A single turn carries every row of the set below to another of its rows. Some are shown first; where does it send the rows asked next?
j_360: -0.95  0.50  0.04  0.83  0.17  1.58 -0.73  0.17 -0.91 -0.70 -3.28  0.91  0.71  0.91  0.92 -0.59  1.05 -1.50 -0.69  0.82 -1.79 -0.09 -0.87  1.63
j_886: -0.54  1.00 -0.65  0.69 -0.18  1.43 -0.59  0.88 -1.43 -0.80 -2.80 -0.34  0.45  0.86  1.06 -0.33  1.76 -1.66 -1.58 -0.34 -1.57  0.29  0.05  0.19
j_79: -0.86  1.21 -0.53  0.60  0.65  1.84 -0.84 -0.19 -1.28  0.07 -3.12 -0.35  0.54  1.15  1.23  0.15  0.89 -1.01 -2.25  1.03 -1.82  0.36 -0.12  1.58
j_940: -1.08 -0.96  0.14  0.97  2.40  0.75  2.40 -2.83 -1.06  1.13  1.39 -0.12  1.85  1.23 -0.24 -0.07 -1.20 -0.95  0.33 -2.59  0.89 -0.71  0.01  1.83
j_191: -0.20 -0.68  0.64  0.93  1.67  0.69  1.77 -2.25 -0.36  1.11  1.77  0.52  2.30  1.82 -0.27  0.86 -1.21 -2.48 -0.38 -2.49  0.90  0.17 -1.28  1.41
j_910: -0.42 -0.54 -0.50  2.93  1.85 -0.28  0.99 -2.70  0.29  0.79  1.23 -0.09  0.72  1.99 -0.50  1.48 -1.34 -1.46  0.29 -1.17  0.70 -1.51  0.96 -0.64
j_133:  0.30 -0.22 -0.19  1.13  1.67  0.96  1.67 -3.45 -0.47  0.75  1.09  0.49  1.74  2.16 -0.92 -0.02 -0.96 -1.73  0.61 -2.74  0.76 -0.34  0.38  2.53
j_231: -0.82  1.23 -0.50  0.32  0.60  2.10 -0.64 -0.24 -1.35 -0.02 -2.99 -0.07  0.89  1.20  1.17 -0.11  0.84 -0.94 -2.04  0.89 -1.84  0.47 -0.43  2.04
j_428: -0.59  0.36  0.13  0.10  0.29  1.90 -1.64  0.24 -1.82 -0.93 -2.64  0.45  0.90  1.33  1.75 -0.59  0.80 -1.46 -1.46 -0.26 -1.17 -0.28 -1.02  2.23
j_796: -0.95 -0.82 -0.13  2.25  2.93 -0.01  1.61 -2.46 -0.91  1.59  0.99 -0.95  0.39  1.07 -0.45  1.29 -1.29 -1.42 -0.29 -1.88  0.81 -1.05  1.36 -0.01
j_82: -0.71  0.61 -0.28  1.05 -0.57  1.72 -0.44  0.49 -1.64 -0.24 -3.16  0.01  1.04  1.86  0.71 -0.10  1.23 -1.88 -2.35  0.05 -1.51  0.40 -0.77  1.64
j_363: -0.42  1.09 -0.70  0.38 -0.20  1.85 -0.33  0.96 -1.56 -0.90 -2.60  0.11  0.87  0.89  0.87 -0.56  1.60 -1.63 -1.21 -0.51 -1.64  0.43 -0.35  0.78
j_802: -0.87 -1.38  0.51  0.93  0.84 -0.86  1.09 -4.52  0.17  0.74  0.22 -1.46  1.14  2.17  1.05 -0.75  0.37 -0.99 -0.98 -2.72  1.22 -0.83  1.04  1.42
j_70: -1.21 -1.74  1.29  0.74  0.89 -0.94  1.26 -3.22  0.22  1.10  1.04 -1.20  1.78  1.84  1.49  0.21 -0.03 -1.81 -1.81 -2.50  1.34 -0.32 -0.74  0.45
j_616: -1.91 -1.22 -0.05  0.51  1.26 -1.25  1.38 -4.30  0.46  0.60  0.26 -0.73  1.73  2.10  1.72 -0.03  0.01 -1.05 -0.62 -2.19  0.77 -1.41 -0.42 -0.29
j_667:  0.45 -0.36 -0.89  1.85  1.99  0.20  0.88 -2.97 -0.54  1.77  0.69 -0.70  1.34  2.73  0.21  1.44 -1.42 -1.29 -0.70 -1.15  0.39 -0.61  2.17 -1.06
j_680: -1.83 -1.74  0.55  1.17  1.95 -0.67  1.79 -3.50 -0.57  1.22  0.70 -1.69  1.08  1.24  1.06 -0.23 -0.32 -0.57 -0.93 -2.40  1.19 -1.18  0.77  0.59
j_890:  0.31 -0.38  0.00  0.01  1.47  0.93  2.84 -2.39 -0.61  0.73  0.84  0.79  2.88  1.30 -0.25 -0.36 -1.49 -1.80  0.88 -1.82  0.04 -0.53  0.36  1.42
j_279: -1.02  0.85 -0.11  1.13  0.29  1.52 -1.45 -0.28 -1.19 -0.74 -3.66  1.15  0.63  0.95  1.38 -0.85 -0.24 -1.68 -1.47 -0.16 -1.51 -0.01 -0.51  1.75
j_813:  0.49 -1.00 -0.35  1.97  1.76 -1.09 -0.29 -2.86 -0.35  1.67  1.16 -1.09  0.18  2.84  0.24  0.45 -0.73 -1.30 -0.17 -1.21  1.41 -0.28  1.52 -0.30
j_635: -1.51  0.95 -0.82  1.30  0.55  0.95 -0.92  0.56 -1.53 -0.55 -2.67  0.16  1.05  1.76  0.46 -0.52  1.72 -1.35 -1.26  0.50 -1.97  0.55 -0.70  1.73
j_318: -0.54  0.22 -1.18  2.34  0.36 -0.40  0.63 -1.38  0.01  1.15  1.28 -0.46  0.17  1.66 -1.21  1.20 -0.98 -1.98 -0.16 -1.67  1.41 -1.52  1.46 -0.27
j_884:  0.27 -0.37 -0.22  1.72  2.04 -0.43  1.60 -2.11 -0.30  1.41  0.07 -0.72  0.80  1.08 -0.12  1.41 -1.33 -2.26 -0.30 -0.81  0.03 -1.10  2.35 -1.37
j_870: -1.68 -0.96 -0.30  1.05 -0.82 -1.32  0.80 -2.68  0.42  0.71  0.92 -1.48  0.88  1.81  0.65 -0.62  0.23 -0.97 -0.98 -2.29  1.89 -1.71  0.84  0.40
j_283: -0.71  0.80 -0.48  0.22 -0.48  1.45 -0.41  0.63 -1.44 -0.97 -2.75 -0.32  0.88  0.92  1.38 -0.92  1.95 -1.42 -1.55 -0.57 -1.49  0.34 -0.31  0.66
j_775: -0.53 -1.36 -0.11  0.44  0.87 -0.41  1.24 -4.18 -0.19  1.25  0.46 -1.35  2.31  2.94  1.86 -0.45 -0.37 -0.29 -1.29 -1.83  0.82 -0.67  1.31 -0.03
j_289: -0.32 -0.80  0.55  2.22  2.00 -0.53  0.82 -2.12 -0.06  1.62  1.18 -0.77  0.66  1.64  0.05  2.14 -0.96 -2.77 -1.43 -1.75  0.96 -0.30  0.26 -0.80
j_681: -1.04  0.83 -0.12  1.41  0.37  1.23 -1.65 -0.26 -1.12 -0.65 -3.77  0.87  0.28  0.94  1.44 -0.54 -0.18 -1.77 -1.69 -0.01 -1.49 -0.09 -0.17  1.25
j_871:  0.15 -0.30 -0.30  2.60  2.09 -0.40  0.61 -3.27 -0.14  1.32  0.43 -0.94 -0.11  1.95 -0.64  1.44 -0.71 -2.07 -0.54 -1.89  0.79 -0.84  2.16  0.04
j_20:  0.90 -0.59 -0.48  1.17  1.76  0.21  0.49 -2.61 -0.72  1.35  1.80  0.33  1.38  2.93 -0.50 -0.15 -1.25 -1.33  0.98 -1.69  1.26  0.19  0.33  1.46
j_632: -0.79 -0.06 -0.81  0.75 -0.28  0.42  1.57 -1.87 -0.13  0.53  1.75  0.44  1.94  1.84 -0.89 -0.60 -0.82 -1.39  0.55 -2.57  1.51 -1.14 -0.19  2.02
j_403: -0.73  0.64 -0.31  1.21 -0.50  1.55 -0.57  0.51 -1.61 -0.19 -3.24 -0.13  0.84  1.87  0.74  0.10  1.24 -1.92 -2.52  0.16 -1.52  0.32 -0.56  1.40
j_517: -0.85 -0.17 -0.69  0.59  2.04  0.52  2.00 -3.29 -0.14  0.57  1.06  1.15  2.39  2.06 -0.11  0.51 -1.23 -1.69  0.89 -2.26  0.33 -0.84 -1.16  0.91
j_480: -1.05  1.01 -0.35  0.27  0.43  1.77 -0.70 -0.43 -1.24 -0.04 -3.13 -0.41  0.80  1.20  1.51 -0.27  1.09 -0.79 -2.33  0.87 -1.76  0.38 -0.33  1.83
j_592: -1.26  0.62  0.07  1.05  0.12  1.15 -1.54 -0.53 -1.06 -0.75 -3.81  0.78  0.54  0.98  1.78 -1.01  0.02 -1.53 -1.76 -0.19 -1.40 -0.10 -0.39  1.52
j_873: -0.24  0.72 -0.19  0.86  0.76  1.88 -1.97  0.64 -1.91 -0.64 -2.69  0.43  0.20  1.24  1.22  0.35  0.47 -1.89 -1.46  0.12 -1.29 -0.32 -0.40  1.40
j_612: -0.91 -0.21 -0.86  2.03  2.49 -0.66  0.95 -3.06  0.13  1.12  0.45 -0.11  0.66  1.87  0.05  2.00 -1.06 -2.08 -0.11 -1.42  0.33 -1.35  0.53 -1.47
j_186: -0.98  0.45 -0.02  1.20  0.29  1.25 -1.04  0.20 -0.83 -0.53 -3.47  0.52  0.21  0.87  1.00 -0.18  1.10 -1.60 -1.00  1.08 -1.77 -0.24 -0.39  0.97
j_486:  0.46 -0.38 -0.70  0.43  1.55  1.25  1.85 -3.24 -0.75  1.20  1.26  0.47  2.98  2.93  0.15  0.00 -1.49 -0.84  0.19 -1.92  0.39 -0.16  0.58  1.20
j_687: -0.63 -0.79 -0.18  1.46  1.23  0.48  1.89 -3.19  0.14  0.24  1.67  0.74  2.32  2.19 -0.15 -0.15 -1.19 -0.88  0.92 -2.03  0.82 -1.15 -0.57  1.49
j_275: -1.44 -1.62  0.29  1.75  0.74 -1.16  1.15 -3.90  0.68  0.40  0.84 -1.03  1.36  2.14  1.26 -0.21 -0.23 -0.50 -0.52 -1.76  1.19 -1.69  0.39  0.00
j_237: -0.95 -1.62  0.77 -0.08  0.60 -1.12  2.07 -3.57  0.10  0.79 -0.15 -1.46  2.04  1.32  1.88 -0.96 -0.05 -1.04 -0.94 -1.72  0.58 -1.20  1.21 -0.03
j_925: -0.78  0.18  0.17  0.58  0.30  1.20 -2.09  0.10 -1.63 -0.72 -2.98 -0.32  0.18  1.27  2.11 -0.20  1.06 -1.46 -2.04  0.01 -1.04 -0.52 -0.32  1.22
j_781: -0.06 -1.53  0.18  0.57  0.92 -0.97  0.31 -3.60 -0.26  1.18  1.24 -0.96  1.42  3.02  1.10 -1.20 -0.20 -0.60 -0.05 -1.93  1.67 -0.13  0.33  1.23
j_465: -1.62  0.81 -0.75  1.42  0.51  0.64 -1.11  0.47 -1.43 -0.46 -2.83 -0.18  0.78  1.75  0.68 -0.39  1.84 -1.34 -1.54  0.62 -1.91  0.46 -0.47  1.34
j_250: -0.86  0.49 -0.22  1.04 -0.69  1.52 -0.50  0.35 -1.56 -0.24 -3.25 -0.20  0.99  1.87  0.94 -0.16  1.38 -1.81 -2.57  0.06 -1.47  0.32 -0.69  1.54
j_975: -1.27  0.20  0.21  0.76 -0.08  1.13 -0.92 -0.11 -0.73 -0.68 -3.51  0.35  0.52  0.94  1.44 -0.75  1.37 -1.32 -1.13  0.84 -1.65 -0.21 -0.69  1.34
j_880: -1.70  0.73 -0.67  1.12  0.33  0.73 -0.97  0.29 -1.43 -0.56 -2.79 -0.11  1.08  1.79  0.83 -0.78  1.94 -1.18 -1.47  0.43 -1.86  0.49 -0.73  1.72

j_635 moves to -> j_465
j_975 moves to -> j_360
Now find these:
j_486 moves to -> j_667
j_884 moves to -> j_237
j_802 moves to -> j_133
j_687 moves to -> j_910
j_231 moves to -> j_79
j_283 moves to -> j_363
j_250 moves to -> j_82
j_20 moves to -> j_813
j_279 moves to -> j_681
j_428 moves to -> j_873
j_70 moves to -> j_191
j_940 moves to -> j_796
j_632 moves to -> j_318
j_612 moves to -> j_616

